Each row is where one point has got to under a steady rotation. How many steps took it there?
The counts run from 0 to 161.
[3,32,-2,-11,16,-16,-18,26,-18,-9,10,23,-6,11,-28,-15,22,-1,-29,27,5,-1,14,40,12,17,16,1,12,-12,7,32,8,3,3,37,27,-12,-26,-18,-2,44,-15,-35,13,9,-4,-10,-9,19,8,-4,-14,-2,19,40,9,-11,9,8,-3,23,-45,-15,-6,-13]	67
[8,12,-2,-24,17,-27,-6,13,-14,-14,9,8,-12,-4,-21,-1,15,20,-15,23,8,0,34,48,24,4,5,7,18,-24,13,52,-8,4,29,32,22,-29,-30,-13,-6,34,-3,-33,16,9,-17,-9,-4,3,6,0,4,-18,0,39,20,-15,-3,-2,-5,14,-29,-6,11,-13]	127
[2,19,-6,-19,23,-21,-2,28,-6,-21,12,28,-7,0,-18,-9,16,7,-28,15,4,1,32,40,19,21,14,-4,6,-22,12,39,-13,1,7,40,20,-24,-31,-9,-4,39,-15,-27,9,9,-22,-17,-2,4,-4,3,1,-15,0,49,2,-8,-4,8,-6,9,-40,-15,-8,-12]	134
[6,27,16,-21,23,-7,-16,16,-32,7,2,30,-17,-4,-16,-4,22,13,-6,34,-5,-10,8,32,27,-15,7,1,24,-22,-3,41,-2,2,30,23,9,-17,-24,-17,9,40,24,-33,19,33,-18,-8,-17,12,12,-9,-2,-19,0,36,4,-11,-2,-1,0,19,-26,-1,12,0]	99
[-10,20,8,-16,29,-19,-10,41,-10,-15,16,31,-6,-6,-21,-13,11,18,-26,21,-8,-12,5,30,21,-5,0,8,15,-19,11,35,-4,12,20,30,20,-29,-34,-17,11,38,-2,-38,-3,15,-22,-8,-4,0,7,-9,-10,-17,0,40,5,-6,-14,16,-11,5,-38,-23,11,-4]	115
[15,29,1,-9,28,-10,-17,28,-17,-12,3,40,-13,4,-24,-12,22,3,-14,27,-5,5,9,28,15,8,17,-8,14,-24,5,49,3,9,17,34,13,-20,-23,-10,8,42,1,-21,4,20,-16,-15,-10,8,-2,-8,-8,-9,2,47,-6,-12,-9,7,-8,13,-42,-10,-18,0]	96
[3,7,5,-7,30,-2,-18,18,-17,-16,12,19,-8,3,-13,-2,14,14,-14,24,-2,-14,20,24,29,-4,15,3,14,-5,-1,49,-9,14,35,39,15,-19,-19,-19,5,20,11,-39,25,32,-13,1,-1,8,7,-6,1,-16,5,38,24,4,-14,5,0,14,-35,-4,36,7]	101
[13,37,3,-13,5,-4,-13,10,-18,-5,-5,13,-25,8,-32,-15,9,-1,-23,33,17,-2,17,45,20,1,16,7,21,-31,2,36,-7,8,23,32,31,-21,-13,-11,0,40,3,-35,27,18,-23,-9,0,16,4,-7,19,-6,3,27,14,-11,19,2,16,16,-23,-1,7,-15]	51
[1,21,12,-19,16,-20,-2,14,-17,0,5,20,-14,5,-19,-5,2,21,-19,28,4,-5,26,47,24,-4,-1,11,22,-31,5,37,-16,6,25,30,23,-37,-23,-18,-6,32,-2,-36,18,17,-17,-13,-9,8,12,-12,9,-20,-1,26,12,-13,-2,8,3,14,-25,-7,9,-15]	22
[-5,28,-10,-11,28,-12,-15,32,-11,-3,16,17,-4,-8,-12,-8,27,-7,-32,16,4,-7,19,35,29,7,25,-5,9,-1,1,13,-13,8,-1,41,25,-1,-24,-8,1,31,-2,-44,26,15,-20,0,-2,24,-2,13,1,-13,16,45,9,11,7,3,13,12,-36,-15,23,1]	161
[-6,35,-2,-27,14,-20,-6,39,-16,-5,7,22,-17,4,-25,-19,12,2,-36,22,5,-7,9,42,19,3,6,12,16,-32,6,23,-6,2,8,27,27,-18,-31,-8,5,43,-4,-39,6,11,-26,-8,-1,12,3,-5,9,-17,5,35,-1,-5,7,12,8,15,-32,-14,-10,-14]	144
[4,23,17,-11,25,-9,-9,16,-10,1,11,17,-11,0,-11,-10,6,8,-23,24,10,-4,31,35,35,-6,15,2,11,-20,1,34,-23,14,15,40,23,-36,-12,-17,-7,34,8,-36,30,26,-27,-19,-1,10,-9,-8,11,-11,-4,36,16,4,1,10,14,-2,-28,-4,22,-10]	33
[17,27,-16,-5,23,-2,-20,27,-12,-18,3,24,-21,3,-33,-10,24,-14,-31,14,8,-9,4,30,16,12,35,-2,6,-14,5,23,0,14,13,35,26,6,-25,-1,8,37,0,-31,27,19,-21,4,12,16,-1,3,6,-12,10,44,7,5,10,0,17,21,-43,-11,10,0]	65
[10,17,3,-8,24,-11,-3,10,-11,-5,10,17,-4,5,-14,-5,12,5,-26,18,17,4,43,42,29,16,25,-1,12,-17,0,43,-17,5,9,45,24,-23,-13,-14,-16,26,-6,-36,35,20,-15,-12,-6,11,-4,1,14,-9,1,37,17,3,6,0,13,14,-29,-8,14,-11]	149
[16,33,1,-4,29,3,-21,9,-13,-4,-1,34,-13,-2,-28,-8,23,-6,-21,25,3,-8,7,36,19,8,32,-6,6,-17,-7,40,-6,14,21,37,20,-3,-14,-11,-5,31,9,-25,39,28,-18,1,0,11,1,-5,4,-12,3,42,10,4,7,1,21,16,-31,-3,9,3]	73
[2,13,-21,-15,26,-15,-6,27,-3,-25,16,19,-13,-3,-20,-6,23,5,-33,10,7,-2,31,30,19,20,18,-3,8,-19,11,31,-10,5,10,38,27,-15,-30,-2,2,32,-13,-32,15,12,-23,-4,12,7,-5,12,9,-22,-1,47,11,5,1,3,1,10,-37,-14,9,-10]	27
[-6,31,-6,-14,27,-22,-14,29,-10,2,14,20,2,-19,-17,-9,23,1,-35,16,2,-10,17,50,23,3,18,3,6,-11,5,15,-19,6,4,28,29,4,-28,-12,-2,34,2,-45,27,17,-18,6,-5,19,8,10,-3,-15,11,41,4,9,4,-4,18,15,-33,-12,15,0]	46
[3,29,-11,-21,15,-22,-19,37,-5,-8,5,3,-13,-19,-32,-11,21,-2,-26,18,9,-7,12,40,26,-10,9,3,13,-16,18,19,-14,11,12,33,28,-14,-32,-7,11,41,8,-40,17,4,-25,-5,11,11,2,6,-6,-13,5,38,8,-7,10,-3,10,9,-34,-12,19,-4]	154
[11,26,-2,-25,29,-19,-10,30,-5,-12,8,29,-16,-17,-23,-10,21,7,-15,18,0,1,16,39,21,-6,11,-3,8,-29,22,41,-14,12,18,26,18,-22,-27,-6,8,40,14,-28,10,16,-33,-12,8,0,-6,-1,5,-20,-12,49,0,-9,-7,1,7,2,-36,-15,2,-5]	125
[4,35,0,-26,17,-23,-2,29,-15,-3,7,27,-20,3,-21,-13,15,8,-31,25,7,4,24,44,20,9,6,3,16,-33,11,31,-8,-3,8,30,21,-20,-29,-7,-1,42,-9,-30,5,15,-25,-21,-11,11,-4,0,10,-16,-2,40,-4,-11,2,12,-2,12,-29,-12,-10,-15]	29
[17,40,-4,-12,19,-16,-18,23,-15,-2,2,21,-22,-12,-35,-13,28,-14,-15,23,7,7,11,47,19,0,22,-11,7,-23,11,30,-6,11,8,28,26,-6,-25,-7,0,47,5,-23,26,8,-19,-12,-1,13,-2,5,-6,-6,9,42,-4,-15,13,-3,10,11,-39,-5,-6,-7]	58
[4,21,-8,1,22,-3,-21,24,-6,-21,9,14,-6,7,-24,-14,19,-3,-31,16,11,-14,16,33,21,11,27,-1,7,-3,4,27,-3,16,12,49,32,-3,-18,-13,2,29,-4,-38,34,17,-12,1,9,13,1,1,-5,-3,14,38,17,8,7,2,11,17,-41,-12,26,-1]	64
[-3,21,5,-19,13,-25,-8,37,-18,-6,13,12,-8,4,-17,-16,7,9,-32,25,8,-3,19,33,27,-2,-2,6,23,-19,14,26,-8,2,3,36,33,-26,-27,-17,3,42,-11,-43,2,8,-17,-18,-6,13,2,-4,-1,-7,10,34,12,-10,4,15,-10,11,-38,-21,6,-15]	145
[7,15,8,-6,36,-3,-7,10,-15,-9,7,40,-12,5,-12,-1,14,16,-17,22,-1,-5,25,31,24,16,24,0,10,-24,-4,53,-12,7,27,39,12,-27,-14,-14,-8,26,1,-22,25,32,-21,-13,-8,2,-2,-11,9,-18,-13,44,12,0,-11,5,5,14,-33,-7,6,2]	111
[10,40,7,-10,19,-17,-13,17,-18,5,-2,19,-11,3,-27,-16,12,-1,-16,33,9,2,15,51,17,1,12,-2,16,-24,6,39,-3,11,13,34,26,-25,-17,-19,-8,47,0,-28,23,11,-7,-15,-14,10,2,-6,-10,-2,15,31,3,-17,11,0,8,17,-35,-8,-8,-13]	59
[10,19,-1,-22,18,-19,-15,19,-27,-1,3,22,-9,-9,-13,-2,28,13,-4,33,-3,-1,15,36,21,-6,7,-4,23,-15,3,50,-3,-2,28,26,11,-7,-32,-15,5,31,16,-35,15,23,-12,-4,-14,7,14,3,-8,-18,11,42,8,-18,-5,-8,-9,28,-30,-2,6,-3]	98
[4,10,-4,-13,14,-4,-18,11,-26,-15,4,20,-13,8,-22,-5,23,11,-17,30,0,-9,13,33,20,7,15,2,25,-15,-5,50,4,0,35,34,23,-9,-21,-17,2,24,3,-39,26,22,-3,3,-11,16,19,-7,-3,-16,17,35,24,-9,4,-2,-6,30,-36,-2,22,-1]	90
[-6,5,-10,-17,27,-11,-4,32,-8,-16,16,16,-7,2,-10,-7,15,12,-36,13,6,-12,25,22,27,14,18,6,15,-13,5,25,-18,5,13,43,24,-15,-30,-7,9,23,-3,-47,19,21,-26,0,5,15,0,8,16,-23,0,43,18,11,-3,7,6,16,-33,-15,35,-4]	131
[4,16,-1,-7,29,-14,-6,14,-4,-16,15,14,-3,-1,-16,-3,14,6,-25,15,11,-7,39,43,35,8,24,0,7,-11,7,35,-21,14,17,44,25,-24,-17,-16,-9,24,-5,-36,33,21,-18,-9,3,6,-6,-1,14,-14,-2,38,26,9,2,-1,15,10,-32,-12,26,-8]	34
[2,24,-5,-20,37,-14,-7,35,-10,-6,16,32,-14,-11,-8,-5,22,6,-24,19,-4,-6,14,26,29,1,17,1,9,-17,1,20,-21,3,6,39,15,-10,-29,1,9,36,7,-39,10,28,-38,-6,2,13,-5,4,15,-27,-10,49,-3,9,-9,7,6,8,-30,-11,10,2]	17
[12,36,5,-17,12,-11,-21,24,-29,10,2,16,-18,-2,-20,-13,31,-2,-15,35,2,1,4,31,28,-12,15,-5,22,-13,-1,26,-4,-2,9,29,22,-4,-26,-11,15,49,19,-38,18,19,-16,-15,-18,26,6,1,-4,-5,20,40,0,-12,11,3,4,23,-34,-9,10,-2]	69
